rotation ticks, each row followed by its count of ticks:
The counts run from 0 to 480.
[ 31  -2 -23   0   6  -1  23  18  21  27  -8 -21   7   9  -4 -31   1  -2
  18   2 -11 -20 -22 -46   9   9  -5   8  -3  -2  18 -12  -1 -40   4  -7
  -5 -35  14  -6 -14   9  -3  -9  11  25 -43   6]
257
[ -5  -1  -8 -26  22  -7  22 -32   2 -10 -28 -14  -2 -16  16  -1   5  34
 -13 -27  17   8 -12  12 -12  -1   8   7   3  -2 -10  -3   7  38  26 -10
 -13 -15   7  -3  51  -7  -8 -12  29  14 -20  12]
438
[ 31 -30  -7   6  41  -4   7  17   9   7  17 -28   6  -5  -1 -21  33  -4
 -38   3   0 -24 -14 -12   8   8   6 -11  -6 -38  10   8  -7 -28  10  -7
 -17 -16   5   8   8  -1 -25 -27  -2   1   6 -30]
381
[-11   9   1 -22 -19   9   5   2 -11 -21 -13  -2  12 -10 -34   5  -9   9
 -18  -1  40 -15 -13  -4  13 -14   9  20 -19  17   7 -26  -8  25  20 -11
  19 -20  33 -11  28  11 -17 -19 -15  34 -31  16]
156
[  5 -33  24  11 -21  15 -18 -18   1   6  15   2   5  19  41   8   8 -12
  -6  -1  -8  22   7  -3  14 -30  10 -14   6  11   6  17 -14   9 -25  30
 -33   9 -14   1 -31  -1  25  12  -4 -31  26 -11]
352
[ 29 -11  -3  17   4  -3  -3  26  21   9  28   8  12  -2 -20  13  12 -13
 -30  31  -1  -4  11  -1  25 -15 -18 -24 -38  -5  11  32  -7 -11  -8 -35
  16   4  10  26 -12 -13 -19 -12 -18  -3  16 -39]
105
[-22  -8  15   7  12  -5  -2  -9 -28  10   8  25   4  12  37   9 -22  -8
  19 -16  -9  28  14  44 -12  24  -4   6  21   2 -17  28   8   1   0   2
  -4   8 -27   5 -16 -11  25  17  13 -42  11  -3]
466
[ -2 -11  16  13  -9   0 -31   2  -9  -4  26  31  -1   7   5  27   0 -24
 -11  12  -6  14  25  25  15  -7  11 -18  -5  10  -4  24  -1  -2 -20   9
   5  28 -14  19 -32  -9  14  13 -23 -38  38 -24]
348
[ -1 -12   4   0 -23  -3   1 -30   2  -9   7  15  -4   5  53   9   8  16
  -4   4   5  15  -8  29 -10  15 -20  -1  13   6 -14  -3 -25  37  -1  27
 -30  38 -31 -14  -1   0  16  -3  12 -20  21  -6]
61
[  7  -8   4 -22  -7  19   4  13  10  27 -28 -38  15  15  11 -40  16  -4
  -3 -12  -9  -5 -22 -25 -26  10  21  -7  13 -21   8 -22   7 -10  -6   3
 -23 -26  28 -11  15  32 -25 -15   1   0   6   2]
139
[ 23 -24  -5 -10  20   3 -25 -28  15  18  -7   9 -31  -5  14  14  12   7
  -8 -13 -26   8  27  -3   2 -18  44 -33   2   8  -3   0  20 -29 -14  21
 -10   8  -7  22 -29  -9 -12   8  -1 -14  22 -26]
82
[-10 -16  13  -1   4  13  17   4  -9  -9   1 -39  22  -7 -11 -14  23   2
 -37  -4  19  -9 -20 -13  -7 -21 -17   8  -9 -32  20 -10 -13  35  12 -10
 -19 -20   8  -6  45   9 -15 -21  -5  26   7  13]
274
[ -3  19 -12 -32  18  -5 -20 -22  -8  -9 -20  29 -27 -21 -22  20 -19  22
  -2 -21  15   4  22  21  -3   0  48  -4   1  34 -21 -10  27  -8  12  -4
  34  -4  17  16   2  -7 -24   0  -1   1 -15   0]
317
[-25   7  -2 -15  19   8   2 -14 -28  20 -17  25 -12 -14   1  -4 -22   9
  31 -29   0   6  12  22 -35  36  18  21  32   8 -21 -21  22  -2   8   1
  10  -9 -21   8   2   2  -2  12  14   1 -22  27]
308
[ 41  18 -12  38  34 -12  22  12  20  -6  24   4 -16 -14   9   3  -3   4
  -1   1  -8 -16  -3 -18  23  -7  -3  -3  -5 -11  -1  18  23  -6   0 -20
  -5 -15 -38  16 -11 -33 -11  20  22  24 -34   5]
95
[ 31 -28  -9 -17  18   4 -19 -31  21  13  -8  -2 -23  -7  23   5  20  13
  -6 -12 -21  10  22 -10   4 -20  42 -36   6   9   1   5  10 -27 -12  24
 -21   2   0  14 -22 -10  -9   7   5 -13  15 -26]
83
[ 27  19 -11  16   1  11  20  30  11  23   1 -13   8   1 -26 -25  -9 -14
  12   5  -1 -29 -15 -44  10  -6   3   9  -4  -4  21 -25   7 -25  -6 -14
   1 -32   2   4  -9  11 -22   6  -1  39 -43  20]
259
[-38  20  -8 -20 -23 -22   7   6   1  -8 -16  -6  12   1 -29   6 -12  11
  33  15   0  11   2   1 -18   9 -44   8 -18   8   3  -4 -20   3  13 -15
  34  12  45 -28  15   9  26 -17  -1   2   5   6]
287
[-34 -12  25 -12  -5   6  -5  17 -13  -3  -7 -37  29  19  -2 -10  11 -17
  -7   1 -11  20  -2   1 -16 -13 -22  -3 -11 -30  13  19 -11   4  -8  -7
  -2 -10  48 -16  13  21  17 -25 -18 -22  45 -14]
4
[ -8  -4  -3 -13  37   3  17  24 -10  18 -20 -17   5  -3  -9 -34   0  -5
   1 -21  -1 -17 -16  -6 -30  41  10  15  19 -39  -4 -15  19 -21  12 -21
   5 -29  11   2  23  12 -26 -13   3   4  -9   6]
144
[ 18 -19  -3  -9 -31  13 -18 -32   9  18   1  24 -18  -3  13  17  -3   9
  15  -3 -14  14  21 -17  14 -26  31 -17   0  48   1 -14  -1 -12 -20  33
 -11   7 -11  10 -38  -2   7  19  -6  -3 -11   2]
77
[ -3   2  -2  15  -7   1  -7 -19 -11  21  21  44 -18 -10   3  19 -23  -2
  37   0 -12   3  31   8  -2  10   3   5  11  28  -7  -6   5 -17  -7  18
  11  21 -42  15 -46 -12  18  32  -9  -7 -16   7]
72
[  7 -19 -11  10  31 -20  26  18 -11   0  22 -28  15 -10 -20 -10  16   2
  -5  15   0 -17  -8 -15  17   4 -43  16 -23 -22  16  19 -27 -31  21 -19
   6 -20   3  -3   7 -11  16 -31  -4  15 -17 -15]
389
[-18  -6  17  10  13   9  18  11 -18 -15   3 -37  19 -10 -16 -15  19  -6
 -29   0  20  -9 -16  -2 -11 -16 -21  15  -4 -40  14 -10  -1  40  13 -17
 -10 -17  -1  -8  44   5 -11 -15 -11  28   9  22]
275
[ -9 -13   6  -8 -11  -6   2 -29 -16  15  -7  18  10  16  52  11 -23   5
  31 -18  -2  22   5  12   5   6   2   6  14  29  -7  25  -7  -7  -1  18
 -12  -7 -13  -6 -22  -3  43  15  21 -31 -20  -1]
469
[ 13  -5  11   4  -9  18   3  25   5   3   3 -15  11  -5 -42 -12  15 -14
 -36   9  18 -22 -15 -24   8 -24  12   1 -22 -10  18 -22  -1  11  -2 -19
   3 -21  19  14  16  16 -40 -13 -20  39  -6  15]
267
[-36   1  12 -18  -8  22  -5  -3 -16  21 -16  11  -5   0   4 -11  -8  -4
   9 -18  -5  11   9  22 -53  30   6   7  26 -17 -12 -26  14  22  -9   8
   3  21  -5   2  17  25 -21   9  -3 -13  36  22]
300
[ -2  16  18  -6 -33  25  -9  29  18  23 -13 -21   9  16 -15 -21  -1 -29
  17  -1 -12  -4  -5 -42 -13 -23  17  -8   5  -5  16 -27  14  -6 -31   7
  -2 -16  26  -6  -8  34 -16  12 -17  12  18  17]
133
[ 28  20  -8   8  20  -8   3 -26   6 -13   6  21 -30 -14  15  20 -14  16
   5 -16  11  -9   6  -1  24 -10  30   4   9  32 -14  -2  25   7   7  10
 -10 -13 -36   4 -14 -25   5  27  22  20 -49  19]
204
[ -7 -12   3 -36  -5  24   0 -26   4  11 -31  -5   0 -11  -9  -6  11  18
 -21 -25  13   4   1   4 -25 -21  39  -6   2   5   5 -30  11  31   5   7
 -14 -17  16  10  34  19 -31  -3   4  26  -5  21]
431
[ -6   0  11 -18  21  21  -7  -1 -19  -5 -14   0  -7  -9  -5 -17   1   1
 -32 -26  27 -18 -14  14 -25  16  47  19  30 -12 -14 -38  18  19   9  12
  -8  -4  -5   4  26  22 -39 -10  -9  12   1  21]
32
[-10  -7 -10 -38  28  -5  15 -34   1 -10 -33 -15  -1 -20  14  -3  10  38
 -18 -31  12  10  -4  19 -21   5  12  -1   2  -7 -10   1   8  23  33 -13
 -10 -17  18  -2  48  -9 -11 -14  25   9 -10   6]
437
[-13  21   8 -24  -8  22 -21  19  -9   7 -18  11  -9   1 -31 -14 -13 -14
   2  -9  11 -17  -4   0 -21  19  44  12  21   5  -9 -37  24 -14 -10   2
  22  -2  28   2  -3  33 -36  -1 -24   2   6  21]
25
